Each row is where one point has got to under a steady rotation. How many steps took it there?
The counts run from 0 to 404.
[ 97  74 148  89 138 138 178 113 124 127 108 117 150  83 102 148  74 141
 103 133 162 135 122  87 143 118 161  93 127  94 103  87 169 114 133 133
 176 121 120 111 110 117 107 142 160 148 112 152 141  94 122 122  67 199
  88 121 129 139 104 113 102 138 103 142 105 134 128 127 129 108]
185
[168 105 157 100 121 102 170 108 145 113  99 132 137  80 109 111  74 129
 119 134 117 142 115  69 168 131 178  79 142 114 149 111 160 118 160 124
 152 122 108  82 113  91 113 166 189 145  94 137 146 109 138 148 106 154
 126 122 106 122  93 145  95 121 109 176 109 128 153 146 136 150]
12
[151 106 151 103 126 104 183 109 127 120 107 137 161 101  98 127  71 137
 128 146 131 150 120  68 159 125 186  86 137 100 133 118 169 107 161 118
 138 152 116  98 114  79 112 154 171 154 103 137 136 112 147 132  97 178
 123 130  97 126  83 160 100 113 111 154 116 145 146 148 130 131]
374
[130  91 145  73 107 148 146 115 132 107 129 128 157  62 107 167  77 130
  95 121 148 151 129  63 158 153 190  79 123 113 126 109 147  83 147 122
 174 132 103 110 127 116 113 167 161 155 136 140 139 109 136 152 103 178
 114 118 122 141 113 107  87 130 131 142 107 103 147 131 130 134]
47
[152 136 149  80 111 138 145  99 125 101 128 116 143  80  95 147  74 128
 118 141 125 147 109  83 160 148 164  76 128 105 121 117 175  91 136 119
 140 142 108  80 124  71 110 162 172 163 110 128 146  94 165 156  99 178
 109 108 119 141  95 138 111 126 122 146 132 134 130 145 123 136]
78
[144 108 158  92 110 143 139 112 114  96 115 113 156  90 123 161  78 123
  91 139 140 145 109  52 167 157 170  66 126 117 130 115 156 107 152 136
 129 120 100 106 119 123 112 172 154 163 116 136 159  80 147 162  95 182
 105 115 122 144 114 114 105 140 123 135 128 136 148 135 145 119]
58
[120  75 137  89 120 132 172 105 108 129 106 119 153  96 126 163  83 136
  93 107 153 157 108  67 148 139 174  85 127  96 125  97 180 122 147 143
 157 126 134 111 109 121 105 149 154 143 102 150 149  91 137 122  76 184
  93 112 117 150  97 128  93 148 110 132 100 139 148 121 151 105]
54
[159 119 159  90 115 130 141 110 133  89 124 119 154  87 101 144  75 124
 112 145 121 152 121  73 166 152 169  70 123 115 131 109 171 101 138 125
 142 132 103  85 120  93 105 172 176 158 107 128 148  89 163 160 104 171
 125 120 119 141  97 136 110 112 128 167 138 142 140 140 123 142]
369
[122 107 130  82 120 127 155  90 125 137 115 133 143 100 120 112  88 155
 124 108 154 151 128  80 155 154 149  80 146  95 119 112 166  93 136 140
 158 132 124  97 122  88 119 136 176 146  94 134 128  94 132 120  61 204
  93 104  98 148  94 143 129 115  78 145 116 144 134 160 143 120]
75
[137  83 126  92 135 151 162 110 125  97 121 109 130 101 133 107  79 133
 104 119 131 157 112  92 166 157 141  65 138  94 114 121 171 107 131 143
 149 123 131  78 116  98 106 119 182 167 102 133 134  85 154 144  92 193
 103 114 120 165  94 142 129 123 103 143 142 133 139 140 140 138]
70
[135  99 162  93 117 150 150 120 125  84 116 112 157  91 109 159  68 116
  95 155 150 139 119  71 167 149 174  66 134 106 105 110 153  98 152 128
 144 130 102 109 120 106 114 165 145 175 139 136 152  88 129 161  96 182
 111 128 132 135 118 109  98 147 128 134 120 116 140 125 134 128]
339
[123 104 171 108 128 135 173 112 149  91 102 110 153  99 100 148  64 126
  99 167 156 134 103  91 149 136 175  68 127 111  98  83 155  99 136 151
 124 121 109 110 123 102 104 155 132 159 126 139 161  96 125 164  92 186
 104 124 133 129  91 110 118 137 126 149 111 128 124 125 119 128]
179
[145 126 157  89 139 120 159 106 147  98 105 126 150  88  92 130  64 133
 123 169 136 132 119  68 163 144 177  77 129 123 120  93 155  88 144 129
 118 114  89  88 124  91 120 160 167 159 116 134 152 103 148 165 103 176
 117 114 113 122  97 132 119 102 117 156 123 137 136 160 122 138]
379
[118 100 123  87 131 126 166  95 113 133 116 128 146 109 116 127  90 151
 117 120 150 156 124  71 152 146 154  82 125  97 120  98 171 109 137 144
 146 130 131  99 113 105 118 127 171 145  96 136 135  87 147 123  71 204
  96 105  99 156  92 152 123 112  86 134 125 161 136 153 144 101]
145
[125  83 117  87 121 145 174 106 130 108 112 128 127  98 132 104  88 132
 106  94 149 170 122  83 166 163 157  65 147 105 127 113 152  95 147 152
 166 127 135  88 118 113 124 115 179 161 118 134 140 105 131 145 107 176
 113 112 109 164 101 147  98 130  89 128 110 116 153 142 154 141]
352
[117  69 149  97 147 146 184 124 156 107  96 127 128  80 118  98  63 126
 103 128 154 143 123  92 161 136 161  74 153 120 118  91 148 103 145 142
 173 101 107  99 113 129 124 126 173 155 123 147 150 109 108 157 107 175
 110 119 127 137 111 113 108 128 100 145  95 105 145 140 136 142]
111
[138  79 134  93 123 138 153 109 135 104 100 118 125 104 148 103  82 133
  97  99 139 159 113  70 171 164 155  59 149 117 135 110 156 115 144 160
 154  98 125  95 111 127 117 136 181 155  93 132 147  84 133 158  91 175
 109 117 115 158  94 139 123 124  94 150 123 130 157 137 153 140]
211
[145 107 144  97 107 117 170  98 117 100  95 133 142  83 119 140  87 121
  95 110 137 156 113  61 163 150 177  73 141 115 142 118 150 120 172 134
 157 127 109 100 110 122 121 163 168 152 115 134 155 108 121 151 107 151
 110 111 105 141 110 133  70 151  98 147  99 126 173 146 153 127]
203
[140 125 144  81 121 146 140 101 124  92 108 118 144  79 120 157  77 119
  99 139 143 151 107  60 161 165 169  66 136 125 133 116 158  99 152 135
 129 122  94  97 124 115 126 156 161 170 130 131 159  95 146 166 108 168
 103  97 115 146 116 113  99 146 116 124 118 123 141 156 147 121]
349
[137 116 143  98 128 105 166  96 117 130 103 124 144 100 111 134  79 153
 111 136 132 148 113  67 148 136 157  85 130 100 131  93 172 129 145 140
 126 118 119  94 111 102 110 163 163 137  84 137 152  83 142 127  68 186
  94 112 102 142  88 144 123 121  92 157 121 169 142 154 142 111]
295
[142 104 161 100 139 110 192 114 134 110 101 126 142  74  90 129  61 123
 126 157 130 140 122  83 149 109 179  94 135 104 125  95 167 118 153 108
 161 129  97  85 107  89 114 155 176 150 109 147 151 116 134 137 101 171
 117 124 106 122 100 141  85 129 111 159 108 134 139 144 124 140]
384
[150 107 139  69 102 142 127 104 132 109 130 136 152  80 114 133  85 143
 114 110 141 152 129  59 177 174 171  75 135 120 132 129 156  76 143 127
 162 135 111  91 128 101 122 157 179 160 118 130 127  96 149 150 105 183
 116 111 110 145 106 123 115 110 116 144 127 119 151 150 136 136]
358
[132  92 137  77 110 124 155  99 124 140 123 132 147 107 118 129  91 160
 120 107 140 155 119  78 155 152 159  84 135 100 122 111 175 101 127 137
 142 133 132 103 120  88  99 148 164 139  88 140 131  80 144 122  58 207
  97 115 102 145  82 145 132 109 103 154 126 149 136 140 138 119]
366
[109 105 145  83 123 130 161 106 170 123 121 133 141  77  92 114  76 156
 113 120 153 136 141  88 153 144 174  82 144 114 113  75 139  76 125 134
 174 116 110 106 130 101 113 153 172 143 122 143 138 109 105 150  79 183
 111 112 119 128  96 113 122  94 105 171 100 118 134 147 110 139]
317
[141 123 152  80 129 132 158 113 151 103 126 126 145  60  83 144  72 134
 124 141 129 146 121  88 155 141 187  83 121 124 129  96 163  86 129 112
 155 125 101  80 131  91 117 157 180 149 120 149 147 110 154 160 118 174
 121 114 115 126  96 119 102 104 131 161 118 122 132 152 116 145]
238
[148 136 163  92 111 114 154  97 145 101 109 126 145  83  94 145  75 136
 117 144 122 140 106  80 155 140 179  81 127 127 133  88 163  96 136 129
 124 111 100  83 134  94 108 173 163 145 105 132 160  96 149 165  95 169
 117 109 124 130  86 125 111 110 129 166 119 135 136 155 124 137]
88
[113  96 144  90 132 129 192 101 126 125  98 127 155  99 101 156  74 136
 111 133 162 142 105  83 139 132 182  94 132  98 117  96 167 108 152 134
 147 131 115 113 119 105 116 136 137 146 117 149 145 111 127 125  78 192
  87 108 112 126 100 123  94 147 103 120  76 123 137 132 143 101]
114
[116  93 155  86 126 108 170  98 144 132 105 125 140  83 106 123  83 160
 118 123 146 136 107  86 144 126 166  99 131 108 127  79 173 114 130 141
 156 102 116  91 120 102 109 157 169 120  88 145 144  99 125 125  60 184
  96 104 114 128  89 127 128 114 101 172  97 137 130 148 127 122]
165
[137  80 136 103 140 126 174 112 152 118 105 129 132 100 128  83  72 141
 119 122 132 147 121  75 171 148 162  77 144 120 138 106 163 114 139 143
 146 105 124  88 116 112 118 131 193 147  88 137 141  97 139 150  97 174
 118 124 107 143  89 146 129  97  98 164 113 138 148 157 149 148]
372
[105  92 149  85 120 129 166 103 145 134 121 122 134  80  93 122  77 152
 122 128 153 135 122 101 146 134 163  97 136 100 105  86 165  98 120 130
 178 116 110  97 127  85 104 155 165 133 104 149 132 101 115 127  60 195
  93 115 128 128  93 124 120 113 102 168 106 125 123 138 110 131]
316
[127 100 163 110 138 105 195 115 140 106  89 131 148  87  95 139  60 125
 111 160 142 134 122  77 146 114 187  84 140 104 122  87 151 120 160 125
 143 120  96 107 114 106 116 161 153 156 113 146 161 120 118 149  98 163
 112 126 113 113  98 131  87 133 110 155  90 139 145 138 128 131]
103
[128  92 162  94 152 130 179 116 155 103 102 112 156 103  98 139  70 135
 116 154 145 142  96  92 147 136 182  81 125 123 108  82 179  93 129 149
 117 114 119 107 130  96 100 140 145 149 113 148 155  88 151 162  96 191
 104 117 128 134  81 124 126 112 134 144 106 129 113 136 125 127]
99
[147 101 168  95 129 130 168 118 161 108 110 126 165  99  91 149  65 132
 121 162 143 132 115  69 155 138 193  80 130 127 119 108 163  84 141 130
 120 128  99 110 132  88 110 164 153 151 117 139 144 108 143 162  93 185
 115 131 114 119  89 120 114 110 132 156 111 125 119 141 116 129]
98
